In the data rows, zero lies at 4.5, halfway between 4 and 5.
Some points, each followed by its number:
[4 5 3 5 6 3 4 5 4 3 4 3 4 3 4 5 5 6 6 3 4 2 4 3 6 4 6 6 6 5 2 6 6 4 5 5] 0
[4 3 7 6 3 3 5 6 5 5 5 5 5 5 2 1 5 5 3 3 4 4 5 6 5 5 2 4 3 5 4 7 5 7 4 2] 1
[5 4 4 3 4 6 4 4 5 4 7 4 3 6 6 6 5 3 3 4 4 7 4 3 4 5 2 3 6 2 6 4 0 4 6 4] 2
[7 4 4 7 6 3 5 5 3 4 4 5 3 3 2 5 5 6 3 7 7 3 4 4 4 5 8 5 6 2 2 4 4 3 5 4] 3
[4 2 5 0 6 5 8 6 6 4 9 3 6 4 4 3 4 5 5 1 4 4 3 4 3 6 1 6 4 7 4 6 4 8 3 4] 4
[3 6 3 6 4 4 4 2 4 5 6 4 4 3 4 7 6 6 7 4 5 3 4 5 5 4 6 5 5 4 3 4 6 5 3 8] 5
[7 5 4 7 5 6 2 3 3 7 0 3 5 4 4 4 5 6 7 5 3 4 6 6 7 4 7 5 4 7 1 3 9 4 5 7] 6
[3 9 3 0 2 6 7 5 6 5 7 2 3 6 7 4 0 5 8 5 7 5 4 5 2 5 4 5 6 4 3 4 6 5 1 4] 7
[7 7 3 5 8 5 5 4 3 3 6 3 6 2 4 3 5 6 7 5 5 1 4 4 3 6 6 6 6 2 3 5 5 6 5 6] 8
[5 5 5 3 4 3 5 3 6 5 4 5 3 4 6 4 3 7 9 1 1 7 5 8 7 3 5 5 4 7 6 4 7 7 5 4] 9
[0 2 4 4 4 3 4 5 6 5 3 3 4 2 5 8 7 3 3 5 5 5 4 4 4 5 3 3 4 4 5 7 3 2 2 3] 10
[2 5 7 8 3 4 4 4 5 6 1 3 6 4 3 3 6 3 4 5 3 7 5 5 8 5 4 4 1 4 3 4 5 3 5 5] 11
[7 8 5 6 6 2 3 4 6 5 2 6 4 5 5 3 4 6 7 3 3 4 7 7 5 4 7 5 6 8 3 4 9 4 6 5] 12
[6 0 8 5 5 4 5 4 2 5 5 6 6 2 2 6 5 5 2 4 7 3 6 1 3 5 4 3 6 4 5 4 2 4 4 4] 13
New points follow, each followed by the numbers of its three nearest points above, looking only along the 6 directions in which the numbered points spread most, nearest first.
[4 3 5 0 3 6 9 8 7 4 6 2 4 5 6 5 1 3 5 5 5 9 4 3 2 4 3 6 4 6 6 5 2 5 2 2] 2 4 7
[3 3 5 3 4 3 4 7 2 4 5 3 5 2 2 5 4 8 7 3 4 1 5 3 5 4 5 6 7 5 2 5 5 6 3 6] 0 8 5
[2 3 2 7 3 5 4 2 4 6 3 5 3 4 4 7 5 2 4 4 7 5 3 4 6 2 5 3 6 2 5 6 3 3 6 5] 10 5 2
[3 4 4 3 5 7 6 6 5 6 6 4 4 5 5 5 3 3 4 3 5 7 4 3 4 3 2 5 4 2 7 5 2 6 6 3] 2 10 1
[4 7 3 5 6 5 2 5 3 4 4 4 5 5 5 2 3 7 4 6 3 6 5 8 7 5 4 4 1 6 5 5 6 3 7 3] 12 11 6
[4 4 6 3 6 3 7 4 2 0 8 7 7 2 2 9 8 6 4 3 1 2 2 4 3 6 3 6 3 1 3 5 1 6 4 7] 13 0 8
[3 5 6 5 5 5 1 6 6 6 6 6 4 7 3 2 5 5 4 4 2 5 6 8 6 7 3 4 2 7 5 5 8 7 3 4] 1 9 11
[7 6 3 6 5 1 7 3 3 2 6 7 4 3 4 7 6 7 6 3 4 4 4 4 3 5 6 7 4 5 3 5 4 7 6 7] 0 8 5
[3 7 2 4 0 6 4 5 8 6 5 6 5 9 8 3 2 0 2 8 6 7 6 7 0 4 3 3 4 0 7 2 4 2 5 2] 2 7 11
[1 6 5 2 2 4 5 5 6 5 9 4 5 5 6 1 3 4 5 4 6 4 5 6 3 5 4 5 3 4 7 5 5 9 3 3] 4 7 1
[9 5 4 8 5 3 3 4 6 4 4 5 3 7 7 4 5 2 4 7 6 7 3 6 4 3 1 3 5 3 5 5 2 4 7 4] 2 3 13
[3 3 6 3 5 8 6 3 2 5 4 4 6 6 3 4 6 6 8 2 2 3 7 5 6 7 5 4 5 5 4 2 7 4 5 6] 0 5 12
[5 1 7 4 4 3 2 6 3 6 1 5 4 4 3 7 6 6 4 4 1 5 6 4 8 5 5 3 4 7 5 3 6 2 4 3] 11 0 1
[4 8 2 5 1 5 3 5 6 8 0 3 3 8 8 2 1 2 4 4 7 8 7 7 5 0 5 1 2 7 6 2 8 2 5 2] 11 12 9
